rapu: [153 154 106 163 127 104  93 100 168 127]
vis: [116 177 139 118  91 163 130 126 161 140]
Sevon: [140 128  88  78 161 115 115 130 139 154]
Puvok: [178 123  78 162  91 162 132  87 175 168]
Batez: [ 93 119 103 170 160 169  87 163 111  96]
tags:
[122] -> Z51
[123] -> Z393
[128] -> Z136
[124] -> Z2
[132] -> Z545
join Puvok 1: 
Z393
asked: [140 128  88  78 161 115 115 130 139 154]
Sevon
asked: [ 93 119 103 170 160 169  87 163 111  96]
Batez

rel: [153 157 126 138 128 134  99 134  94]
Pizov: [156 156 120 131 147 130 104 130  83]
bibak: [156 156 119 131 148 129 105 129  82]
rotuf: [145 165 109 118 151 125 115 129  81]
Regur: [167 171 129 106 128 117 101 132 101]
ran: [144 165 109 116 150 119 109 128  87]
rapu: [173 177 138 112 120 117  98 135 112]
Gab: [144 166 109 115 149 125 115 129  81]
Puvok: [151 157 127 138 124 134  99 128  87]
Batez: [144 165 109 116 150 125 115 129  81]
vis: [151 157 127 138 124 134  99 135  96]
tags:
[143] -> Z431
[129] -> Z143
[157] -> Z462
[156] -> Z618
[144] -> Z296
join bibak 0: 
Z618
asked: [151 157 127 138 124 134  99 128  87]
Puvok

Pizov: [121 109 114  98 113 101 110  93 100 112 116 106 120  99 101 103 114 113
 114 118  98  95 130 104  99 118  91]
Regur: [114 105 110  98 109 101 106  94  99 108 111 103 113  99 101 101 109 109
 109 113  98  96 121 102  99 112  93]
Puvok: [137 138 153 153 159 157 137 156 143 155 140 142 141 167 159 142 150 156
 146 151 145 153 142 136 156 138 157]
Sevon: [106 103 105 103 106 104 105 101 103 106 105 103 107 103 104 102 106 106
 105 106 102 102 109 102 102 105 101]
bibak: [105 102 106 104 107 105 104 101 104 107 105 103 106 105 105 102 106 106
 105 106 102 103 108 102 104 104 102]
rapu: [106 102 106 101 107 103 104  99 102 106 105 102 107 103 104 101 106 106
 105 106 100 101 110 101 102 104  99]
rotuf: [131 131 158 155 168 163 126 158 137 161 136 137 136 179 165 136 152 162
 146 155 140 155 141 126 161 131 160]
Batez: [143 150 150 157 151 156 147 161 153 150 146 151 143 160 156 153 148 150
 148 147 155 158 139 151 157 145 161]
Gab: [104 103 104 106 106 107 105 105 106 106 104 104 105 106 107 104 105 105
 105 104 105 106 104 104 106 103 106]
Table of tags by key:
[142] -> Z500
[104] -> Z427
[107] -> Z736
[105] -> Z824
[101] -> Z601
[106] -> Z355
join Gab 15: 
Z427
asked: [105 102 106 104 107 105 104 101 104 107 105 103 106 105 105 102 106 106
 105 106 102 103 108 102 104 104 102]
bibak
asked: [106 103 105 103 106 104 105 101 103 106 105 103 107 103 104 102 106 106
 105 106 102 102 109 102 102 105 101]
Sevon
asked: [104 103 104 106 106 107 105 105 106 106 104 104 105 106 107 104 105 105
 105 104 105 106 104 104 106 103 106]
Gab
asked: [143 150 150 157 151 156 147 161 153 150 146 151 143 160 156 153 148 150
 148 147 155 158 139 151 157 145 161]
Batez

ran: [140 143 127 101 104 164 154 104 134 132 136  94 106 125 112]
Sevon: [117 116 126 114  90 109 113 108 122 123 120  88 133 128 103]
Pizov: [117 116 125 144 139 104 111 139 121 122 119 144 145 127 137]
tags:
[103] -> Z497
[117] -> Z988
[143] -> Z945
[116] -> Z844
join Sevon 1: 
Z844
asked: [140 143 127 101 104 164 154 104 134 132 136  94 106 125 112]
ran

vis: [112 172 149 100]
ran: [104 107 160  98]
rotuf: [131 105 117 148]
Sevon: [147 136 114 145]
Pizov: [127 111 115 134]
Batez: [112 137 140 111]
Table of tags by key:
[115] -> Z259
[160] -> Z48
[117] -> Z22
[105] -> Z127
[140] -> Z464
[118] -> Z50
join rotuf 2: 
Z22
asked: [112 137 140 111]
Batez
asked: [131 105 117 148]
rotuf

Regur: [132 129 132 123]
vis: [125 129 133 121]
rel: [126 130 134 120]
Batez: [133 129 130 126]
ran: [135 129 133 122]
rotuf: [ 89 130 134 120]
rapu: [132 129 132 127]
Sevon: [135 129 133 120]
key -> tag
[133] -> Z933
[132] -> Z684
[89] -> Z913
[123] -> Z555
[125] -> Z470
[135] -> Z74
join Regur 0: 
Z684
asked: [132 129 132 123]
Regur
asked: [126 130 134 120]
rel
asked: [125 129 133 121]
vis

vis: [ 94 114 149  88 138 136 130]
rapu: [125 113 141 121 134 116 115]
Gab: [131 128 116 133 129 130 130]
Batez: [123 129 134 113 129 131 134]
Pizov: [130 128 122 131 126 130 126]
Sevon: [151 130 127 158 126 114 120]
Regur: [130 115 126 125 131 117 112]
tags:
[130] -> Z414
[120] -> Z144
[111] -> Z828
[115] -> Z658
[116] -> Z569
[112] -> Z642
join Regur 6: 
Z642
asked: [123 129 134 113 129 131 134]
Batez
asked: [130 128 122 131 126 130 126]
Pizov

Regur: [154 115 123 149 142]
rapu: [120 127 116 117 127]
Puvok: [111 149 175 102 108]
vis: [103 131 113 114 112]
rel: [178 116 126 168 159]
ran: [141  95  79 150 106]
tags:
[123] -> Z926
[117] -> Z133
[113] -> Z442
[174] -> Z877
[79] -> Z68
[175] -> Z326
[78] -> Z797
[128] -> Z27
[120] -> Z297
[127] -> Z866
[116] -> Z546
join rapu 2: 
Z546
asked: [141  95  79 150 106]
ran
asked: [103 131 113 114 112]
vis
asked: [178 116 126 168 159]
rel
asked: [111 149 175 102 108]
Puvok

bibak: [140 110 156 162 103 119 107]
Batez: [118 124 157 161 111 130 118]
rotuf: [132 117 151 169 105 130 120]
vis: [151 106 143 154 104 113 107]
Regur: [ 86 127 144 148 116 137 150]
Table of tags by key:
[106] -> Z533
[151] -> Z867
[113] -> Z614
[144] -> Z306
[143] -> Z696
join vis 2: 
Z696
asked: [140 110 156 162 103 119 107]
bibak
asked: [118 124 157 161 111 130 118]
Batez
asked: [ 86 127 144 148 116 137 150]
Regur

rel: [103 119 138 122 125 112 105 127 125 140 116 118 148 139 123 128 119 132
 115 141 137 102  89 122 107 111 132 143 147 142 149 112 129 139 135 119
 132 122  97 123 124 163 140 137 121 152 163 140 135 103 127 118 142 133
 124 152 126 122 131 109 152 114 121 103]
Gab: [152 132 143 164 131 140 123 136 106 128 140 145 155 133 121 126 120 124
 138 106 140 139 146 148 154 132 124 120 137 120 136 158 114 129 113 147
 144 121 179 131 122 121 122 131 112 103 140 127  94 152 159 128 138 107
 119 116 159 126  89 138 128 157 114 134]
rapu: [152 132 143 164 131 140 123 136 106 128 140 145 155 133 121 126 120 124
 138 106 140 139 146 148 154 132 124 120 137 120 136 158 114 129 113 147
 144 121 179 131 122 121 122 130 101 128 152 123  86 118 132 122 141  99
 118 142 152 120  97 128 134 138 119 115]
Regur: [123 124 128 124 123 133 160 120 116 110 128 115  86 130 132 127 142 111
 123 120 116 118 149 116 104 124 111 121 102 127 133 109 134 113 117 128
 105 127 100 106 108 135 115 108 159 136 111 111 147 123 104 158  98 125
 117 151 115 132 140 141  98 126 135 143]
Table of tags by key:
[133] -> Z651
[123] -> Z633
[111] -> Z750
[140] -> Z556
[125] -> Z516
[112] -> Z640
[124] -> Z568
[132] -> Z308
join Gab 17: 
Z568
asked: [152 132 143 164 131 140 123 136 106 128 140 145 155 133 121 126 120 124
 138 106 140 139 146 148 154 132 124 120 137 120 136 158 114 129 113 147
 144 121 179 131 122 121 122 130 101 128 152 123  86 118 132 122 141  99
 118 142 152 120  97 128 134 138 119 115]
rapu
asked: [123 124 128 124 123 133 160 120 116 110 128 115  86 130 132 127 142 111
 123 120 116 118 149 116 104 124 111 121 102 127 133 109 134 113 117 128
 105 127 100 106 108 135 115 108 159 136 111 111 147 123 104 158  98 125
 117 151 115 132 140 141  98 126 135 143]
Regur

